In the rows, zero is written as 128.
Named moves (each a turn or a mirror), then the moves between two rows, first move first; the first pair answered
Z23:
[190 131 164 145 103 163 141 120] => [174 139 171 101  99 165 136 120]
[ 78 149 159 133 112 157 121 143] => [ 92 143 150 176 116 153 124 146]
[108 131 104  91 122 110 141  94] => [131 121  91 157 128 105 146  95]
[107 105 139 161 132 136 131 109] => [ 90 111 147 119 127 137 130 111]
Z708:
[180 130  97 107 147  85 129 126] => [112 133  97 100 122 105 156  71]
[143 140 138 132 114 132 128 123] => [137 140 139 130 113 134 130 119]
[106 140 115 135 132 145 116 125] => [134 141 115 138 142 139 107 145]
Z478:
[161 128 138 141 121 115 149 123] => [104 128 125 136 125 120 149  95]
[117 118 131 181 130 146 139 144] => [ 82 126 117 124 154 133 111 144]
[199 118 129 139 106 109 153 115] => [ 99 116 111 146 110 125 156  66]
[105 108 110 165 147 140 115 116] => [121 110 111 117 166 124  92 140]
Z321:
[ 79 120 152  69 135 135 126 114] => [ 60 109 121 119 158 126 116 105]
[129 132 130 125 161 123 101 181] => [133 132 131 130 159 121 103 182]
[135 102  98 124 175  91  93 146] => [164 102 105 133 169  89 101 150]
[118 148  97  76 149 114 131 114] => [113 146  82 104 159 106 127 110]
Z922:
[ 92 130 153 100 135 138 128 128] => [119 131 148  91 124 120 150 106]
[ 73 126 148 161 136 162 122 162] => [ 90 137 177 108 100 164 152 144]
[ 95 133 103 104 138 118 120 123] => [ 99 135 105  97 132 117 125 120]

(two moves a pair)
[ 93 135 161 130 109 168 114 151] => [102 139 167 106  91 161 134 127]  Z321, Z922
[126 118 118 180 151 126 103 156] => [143 117 120 181 150 122 107 155]  Z478, Z321
[166 155 165  79  77 146 143 145] => [ 58 140 116 148  95 152 144  85]  Z23, Z478
[157 144 117  99 133 100 147 120] => [136 144 128 102 115 114 162 100]  Z478, Z23
[131 131 106 102 124  96 144  77] => [ 84 126  98 143 161 120 100 123]  Z922, Z922
[ 88 120 131 113 134 140  57 141] => [122 114 123 155 143 127  54 155]  Z23, Z478
[129 127 123 129 164  99  94 124] => [120 121 119 155 153 100 112 103]  Z708, Z321
[ 62 132 119 132 146 130 126 127] => [157 129 126 136 156 109 115 175]  Z478, Z23
[175 132 144 121 102 113 154 127] => [148 129 143 135  95 122 166 103]  Z708, Z23
[171 127 130 148 119 105 144 110] => [119 125 139 166 143 139 105 158]  Z922, Z922
[ 75 125 134  96 120 144 123  87] => [189 118 121 105 148 101 105 135]  Z922, Z708
[ 79 124 131 188 136 164 119 136] => [ 85 140 154  90 141 160  97 164]  Z708, Z23
[123 136 129 100 136 141 115 131] => [140 137 145 112 121 153 126 137]  Z478, Z321
[135 127 102 166 158  97 138  99] => [140 126 118 185 164 118 121 140]  Z321, Z922
[115 118 111 125 134 110 124 109] => [136 118 117 130 144 111 110 137]  Z478, Z922
[120 112 135 130 105 129 154 108] => [133 111 130 141 109 121 156 111]  Z922, Z321
[206 131  97 112 121  91 134 147] => [165 128 112 161  75 125 179  99]  Z478, Z321
[109 143 129  89 124 117 135 106] => [137 141 142  99 103 122 152 105]  Z478, Z708
[139 120 128 142 134 139 113 142] => [119 122 123 128 140 137 106 138]  Z478, Z478
[132 139 138 133 105 139 137 116] => [148 140 133 115 126 127 114 140]  Z478, Z708
[211 128 136 105 120  96 117 116] => [107 134 143  92  91 131 144  59]  Z478, Z23
[128 121 101 141 144 111 130  88] => [ 92 124 112 119 154 131 108 111]  Z922, Z23
[143 141 121 132 135 112 110 158] => [ 93 144 124 111 118 127 124 125]  Z23, Z708
[113 123 131 152 136 142 123 135] => [135 129 144 117 133 140 117 151]  Z23, Z478
[149 126 119 157 136 119 124 144] => [154 131 144 141 110 133 140 140]  Z23, Z478
[ 91  96  84 139 156 112 116  83] => [117 106  96  78 168 102  96 121]  Z708, Z23
[122 113 110 167 131 124 132 101] => [103 119 112 102 153 120 101 125]  Z478, Z922
[133 131  90 143 153 109 127 104] => [168 134 102 131 145 107 130 118]  Z478, Z321
[105 127 112  74 101 114 134  96] => [103 117  79 114 134  95 115 101]  Z23, Z478
[124 139 122 157 124 128 154 129] => [122 146 140 114 112 132 156 130]  Z321, Z23
[206 137 122  74 155 100 105 158] => [193 149 147  46 111 116 141 121]  Z708, Z478
[121 110  99  94 153  97 113 107] => [155 106  97 127 151  90 120 111]  Z321, Z321
[100 136 135 110 120 136 123 111] => [142 127 133 162 116 134 134 117]  Z23, Z321
[124 131 142 109 131 138 124 129] => [116 127 146 129 121 144 134 121]  Z478, Z478
[190 127 117  96 146 127 119 119] => [147 118 102 156 127 139 147  73]  Z708, Z23
[ 98 120 103 204 184 129 101 142] => [ 49 126 101 149 182 128  97 123]  Z478, Z708
[166 135 141 133 118 132 131 151] => [129 134 131 139 104 132 155  99]  Z708, Z922
[107 114 117 185 114 114 123 121] => [162 115 137 173 101 112 129 145]  Z708, Z321
[131 129 125  89 115 104 111 104] => [126 128 116  92 125 100 100 108]  Z708, Z321
[176 122 142 151  75 126 175  91] => [ 64 115  84 126 146 109 112  84]  Z922, Z478
[145 126 169 138  88 175 167 132] => [155 126 148 120  85 147 183  89]  Z321, Z922
[187 126 140 147 117 132 134 166] => [161 121 119 181 138 131 120 166]  Z478, Z708
[168 127 157 127 112 151 139 166] => [173 133 148  94 106 130 156 131]  Z321, Z922
[134 139 146  95 139 140  99 184] => [189 137 125  94 125  99 135 137]  Z922, Z922
[134 154 110 148 144 128  72 154] => [ 84 161 129 110 105 150 104 108]  Z708, Z922
[ 76 131 120 121 140 138 111 116] => [148 127 141 180 117 144 134 133]  Z478, Z478
[ 94 140 151  60 132 143 111 159] => [176 130 146 122 145 127 107 196]  Z321, Z478
[130 115 164 170 116 164 120 157] => [111 125 180 122 100 169 127 142]  Z922, Z321
[169 118 102 163 147 102 109 129] => [145 131 108  81 144  96 107 117]  Z23, Z922
[171 127 120 163 157 103 120 160] => [140 141 165 113 137 142 114 189]  Z922, Z922
[107 154 147 167 118 149 145 140] => [151 157 155 156 120 139 143 159]  Z922, Z708
[128 137 138  95 135 120 125 150] => [133 131 139 145 139 130 120 165]  Z23, Z922
[ 78 134 153 104 122 164 122 147] => [142 138 160  85  94 139 157 121]  Z922, Z478
[135 124 143 151 136 177 116 158] => [111 123 130 162 144 172 112 144]  Z478, Z321
[100 126 131 135 134 160 125 123] => [124 124 131 155 122 156 141 114]  Z922, Z23
[141 117 121 181 103 128 176  85] => [108 111  81 172 150 104 138  85]  Z478, Z23
[108 123 135  94 114 141 153 117] => [165 116 131 146 121 130 155 137]  Z478, Z23
[119 117 148 173  91 161 162 104] => [147 122 127  84 161 119  90 170]  Z478, Z708
[155 122  91 164 150 102 122 133] => [ 91 135 100  89 144 113 117 114]  Z478, Z23
[144 136 161 111 117 127 125 151] => [137 136 152  91 118 114 129 130]  Z922, Z321
[123 130 142 100 139 134 120 131] => [121 127 129 101 143 122 124 115]  Z922, Z321
[ 89 126 126  83 137 132 131 146] => [144 115 113 155 155 118 125 170]  Z708, Z23
[142 118 103 108 121  98 118 125] => [151 114 105 151 123 107 120 136]  Z922, Z478
[181 133 144 117 123 120 127 150] => [ 85 134 121  91 140 124 115 115]  Z478, Z478
[133 111 108 197 127 145 122 156] => [144 120 100 123 156 124  89 187]  Z478, Z478
[144 123 128 164 116 133 135 131] => [ 94 123 112 143 133 131 121 116]  Z478, Z23
[163 108 107 196 149 102 125  91] => [ 99 116 117 153 184 134  67 151]  Z922, Z478
[185 111 150 108 130 167 114 188] => [ 63 113 123  82 145 176 102 140]  Z478, Z478
[ 83 142 117  77 110 140 139 106] => [135 124  84 155 117 112 159  85]  Z922, Z23
[133 128 109 109 147 112 121 107] => [152 129 125  97 134 115 129 115]  Z478, Z23
[167 128 113 112 129 102 137 105] => [130 122  95 146 145 107 128  97]  Z708, Z922
[113 132 176 141 109 178 114 176] => [ 93 138 173  83  95 164 132 131]  Z922, Z321
[100 111 135 119 106  90 155  56] => [ 88 101 113 171 135  89 131  74]  Z321, Z922
[132 120 123 103 134 116 129 121] => [119 115 123 131 124 125 141 108]  Z478, Z478
[135 117  93 155 160 104 124 111] => [109 120  95 140 156 108 128  96]  Z478, Z708
[158 114 129 121 122 103 151 124] => [162 111 132 130 128 105 142 141]  Z922, Z321
[147 119  87 140 142  97 142 101] => [146 123 100  87 144  96 133 113]  Z23, Z708
[ 68 121 108 138 122 148 136 102] => [141 124 131 122 145 144  97 189]  Z708, Z922
[145 134 132  81 138 113 102 146] => [132 133 124  79 142 108 103 133]  Z321, Z922
[122 124 152 169  86 162 142  93] => [133 128 139 135  85 139 152  66]  Z23, Z922
[143 127 144 142 141 117 162 128] => [123 126 148 152 152 130 146 146]  Z922, Z922
[154 127 130 140 115 129 130 135] => [123 128 119 100 130 122 113 132]  Z478, Z478
[134 111 102 162 156  90  96 165] => [ 57 122 136 125 129 137 102 153]  Z922, Z708
[119 139 106 135 144 112 128 114] => [115 142 110 125 136 114 132 108]  Z478, Z708
[187 164 152  98 118 149 119 155] => [ 92 162 126  78 150 153  91 138]  Z321, Z321
[162 132 163 115  98 135 138 113] => [170 130 154 110 102 121 137 104]  Z922, Z321
[137 140 157 115  93 168 142 150] => [175 128 113 162 110 121 153 114]  Z922, Z922
[156 153 132 117 120 138 112 136] => [122 148 121 153 113 149 124 111]  Z23, Z478
[ 98 134 156  96 101 154 159  72] => [124 118 144 190 111 158 160  89]  Z708, Z478
[168 131 136 110 138 118 105 163] => [167 125 125 145 145 118 106 164]  Z321, Z23
[ 91 109 133 151 134 150 125 134] => [126 108 125 146 155 132 108 161]  Z478, Z23
[104 123 137 119 119 155 130 127] => [152 126 134  99 117 128 133 126]  Z478, Z922
[ 89 130 121  76 113  95 150  80] => [ 65 119  93 128 143  94 131  87]  Z321, Z922
[106 122  90  98 152 112 104 108] => [166 118 107 144 153 120  97 160]  Z478, Z922
[140 122 144 167 126 140 140 142] => [103 117 121 164 145 132 130 126]  Z478, Z321
[159 106  99  87 129  77 115 124] => [176 105 104  97 123  80 120 129]  Z23, Z321
[ 72 119 107 118 161 113 104  78] => [171 110 112 185 146  98 130  90]  Z321, Z321
[ 89 114 104 172 151 123 119 124] => [ 84 116 125 174 140 144 118 144]  Z922, Z321
[158 116 132 168 114 135 142 146] => [120 129 152  95 112 151 127 154]  Z922, Z23
[ 97 126 131 144  91 178 161  95] => [102 130 125 125  93 167 165  83]  Z922, Z23
[138 142 151  80  83 145 181  92] => [148 135 113  85 107 108 179  67]  Z922, Z23
[116 116  93 175 149 105 124  92] => [192 132 135  95 134 101 121 136]  Z23, Z478
[153 130 163 150  73 138 168 108] => [ 67 131 136 127  96 139 149  81]  Z708, Z478
[119 106 101 139 163 129 103 140] => [175 111 121 141 141 128 121 150]  Z321, Z321
[ 99 119 123 154 136 145 134 136] => [138 121 136 156 120 144 148 145]  Z321, Z321
[146 110  58 140 172  58 112  95] => [105 108  82 178 188 109  73 163]  Z478, Z922
[117 117 127 155 137 147 124 128] => [133 121 143 137 135 151 116 149]  Z922, Z708
[116 132 122  67 131 103 131  99] => [180 122 112 124 132  87 142 107]  Z922, Z478
[129 114 115 215 116 132 150 115] => [119 120  91 117 178  96  81 159]  Z478, Z708
[ 97 131 161 101 137 174  87 188] => [ 66 120 144 177 123 185 116 144]  Z23, Z708
[160 139 168 156  94 146 142 156] => [151 145 175 115  86 145 145 148]  Z922, Z321
[118 132 139 126 117 136 137 113] => [124 127 124 146 127 126 134 110]  Z922, Z922
[156 126 148 110 133 127 107 172] => [113 119 131 181 113 143 139 120]  Z708, Z23
[129 126 122 178 124 136 118 137] => [ 83 133 118 120 132 137 106 130]  Z23, Z321
[133 116 109 178 136 135 138 132] => [ 91 132 126  89 123 143 135 123]  Z708, Z23
[108 131  88 130 174 105  86 138] => [137 133 129 146 156 138  85 187]  Z478, Z922
[ 51 132 148 136 135 173 109 134] => [120 121 137 187 159 155  92 174]  Z23, Z708
[112 121  96 134 167 110  92 113] => [138 117 108 187 146 121 113 112]  Z478, Z478
[102 128  85 121 142 100 146  94] => [138 126  87 126 166  95 115 147]  Z478, Z922
[103 143 154 118  82 156 177  74] => [105 141 107  57 136 103 136  77]  Z922, Z478
[194 118 141 121  72 113 174  87] => [118 109 108 156  85 119 171  48]  Z478, Z23
[121 126 121 101 140 120 111 138] => [151 120 133 146 126 130 125 150]  Z478, Z922
[ 46 136 140 107  95 127 170  57] => [ 57 121  99 167 127 100 159  51]  Z922, Z922
[139 150 136  92 157  79 105 149] => [ 81 152 128  91 150  89 116 111]  Z321, Z708
[120 130 106  82 119 117 152 109] => [137 129  99  78 136 108 133 135]  Z708, Z321
[215 130 155 139 112 130 132 179] => [216 135 143  92 108 102 146 142]  Z321, Z922
[ 95 120 146  95 108 161 132 125] => [132 110 144 164 104 166 140 141]  Z708, Z478
[146 130 131  94 131 121 114 142] => [139 119 117 167 125 126 134 119]  Z708, Z23
[ 93 121  87 146 159 115 116 103] => [101 134 113  70 141 113 120 107]  Z321, Z23
[171 135 142 142 138 131 120 141] => [159 137 150 135 137 141 113 150]  Z922, Z922
[119 110 110 185 117 131 135 116] => [160 122 150 136  88 139 151 128]  Z321, Z321
[138 142 146 126 100 117 173  96] => [172 129 123 168 138 100 142 135]  Z708, Z922
[148 126 123 181 138 132 125 171] => [116 130 112 118 163 118  97 176]  Z478, Z478
[104 108 114 159 138  97 159  65] => [183 112 124 115 169  73 119 137]  Z23, Z708
[129 127 145  91 149 136  93 175] => [141 125 157 122 136 150 104 187]  Z23, Z922
[154 153 113 123 130 126 140 133] => [122 148 103 148 134 131 138 124]  Z922, Z478
[164 124 137 144 116 129 140 133] => [137 131 152 110 102 143 145 120]  Z321, Z708
[141 139 168 102  99 149 178 104] => [177 129 158 158 109 141 177 117]  Z23, Z708
[163 124 111 168 127 121 124 145] => [ 90 133 122 115 105 142 143 101]  Z708, Z23
[136 139 112 162 137 125 155 118] => [ 97 142 108 117 154 126 133 124]  Z478, Z922
[104 131 139 127 140 148 104 154] => [143 136 157 113 118 147 124 152]  Z478, Z922
[125 136 118 136 139 120 138 117] => [143 139 127 116 137 117 136 128]  Z23, Z478
[105 144 131  78 119 146 132 103] => [188 136 136 141 116 137 138 133]  Z478, Z23
[155 140 114  86 161 111  94 165] => [ 70 134  89 132 151 124 119  97]  Z708, Z321
[123 133 147 106  96 148 120 133] => [161 130 131 111  95 125 134 117]  Z922, Z708
[123 124 107 107 161 120 101 140] => [106 127 119  88 142 132 109 131]  Z922, Z708
[126 136 148 133 116 148 144 128] => [153 133 141 137 121 130 147 128]  Z922, Z708
[ 91 135 129  91 115 132 135 101] => [ 97 124 124 177 127 148 127 126]  Z23, Z922
[126 140 151  57 116 119 163 111] => [186 134 149  81 129 106 153 147]  Z321, Z478
[121 118 119  85 155 131  85 160] => [105 124 124  60 123 130 121 108]  Z708, Z922
[145 129 140 160 118 135 130 134] => [131 133 146 147 106 143 141 122]  Z708, Z321
[146 127 167 112 121 154 123 180] => [187 123 157 131 110 134 148 155]  Z922, Z23
[150 136 149  88  99 134 160 138] => [157 134 150 105  96 140 163 141]  Z23, Z321
[134 125 120 128 159 115  97 153] => [135 119 123 178 139 129 123 136]  Z321, Z478
[149 128 171 100  90 153 175 117] => [143 129 173 104  91 161 174 118]  Z23, Z321
[138 126 103 169 181 110 126 112] => [147 131 132 177 179 135 112 154]  Z321, Z922
[ 71 126 143 110 104 165 140 101] => [169 111 120 159 153 127  98 170]  Z321, Z708
[100 129 151 135 107 145 140 138] => [107 131 146 126 100 140 152 123]  Z321, Z922
[112 124 129 114 130 125 128 115] => [124 126 138 112 121 127 134 117]  Z478, Z708
[100 135 117 103 124 128 120  76] => [169 136 119  92 138 105 109 112]  Z922, Z478
[132 134 130 115 131 133 109 142] => [145 133 138 119 121 135 117 138]  Z708, Z478
[121 122 130 149 148 162 114 125] => [144 128 142 118 145 156 108 141]  Z23, Z478
[155 137 142 156 118 117 169 104] => [101 135 116 142 142 108 153  86]  Z478, Z321
[145 133 142 122 140 125 101 183] => [169 128 144 140 130 121 119 175]  Z922, Z23
[142 140 151  93 111 128 144 131] => [128 130 121 135 117 111 156  91]  Z922, Z478
[116 128  90 173 160 114 117  92] => [147 138 105  97 177 103  89 135]  Z23, Z708
[170 123 102 118 191  94  65 182] => [ 90 146 159  22 126 142 105 137]  Z478, Z23
[119 130  89 122 163  78 112 113] => [129 125 112 161 165 105  95 164]  Z478, Z922
[107 124 121  75 150 126  94 140] => [126 111  93 147 167 110  92 136]  Z321, Z321
[128 124 109 155 147 119 106 130] => [134 135 133  88 130 122 110 135]  Z321, Z23
[116 122 151 113 119 153 115 156] => [ 93 115 134 141 130 150 110 143]  Z23, Z478
[107 137 142 150 114 140 148 114] => [126 139 137  97 144 117 114 145]  Z478, Z708
[133 125 117 133 113 109 145  91] => [140 120 108 164 144 111 111 135]  Z708, Z922
[172 123 120 122  66 153 143 112] => [181 126 126  90  79 151 124 139]  Z321, Z708
[144 131 133 173 133 139 118 144] => [ 96 140 125 103 145 133 100 133]  Z708, Z478
[154  98 112 202 127 144 133 167] => [137 106  98 102 166 119  89 187]  Z478, Z478
[169 114 138 153 100 141 142 145] => [100 111 110 167 111 144 139 108]  Z478, Z321
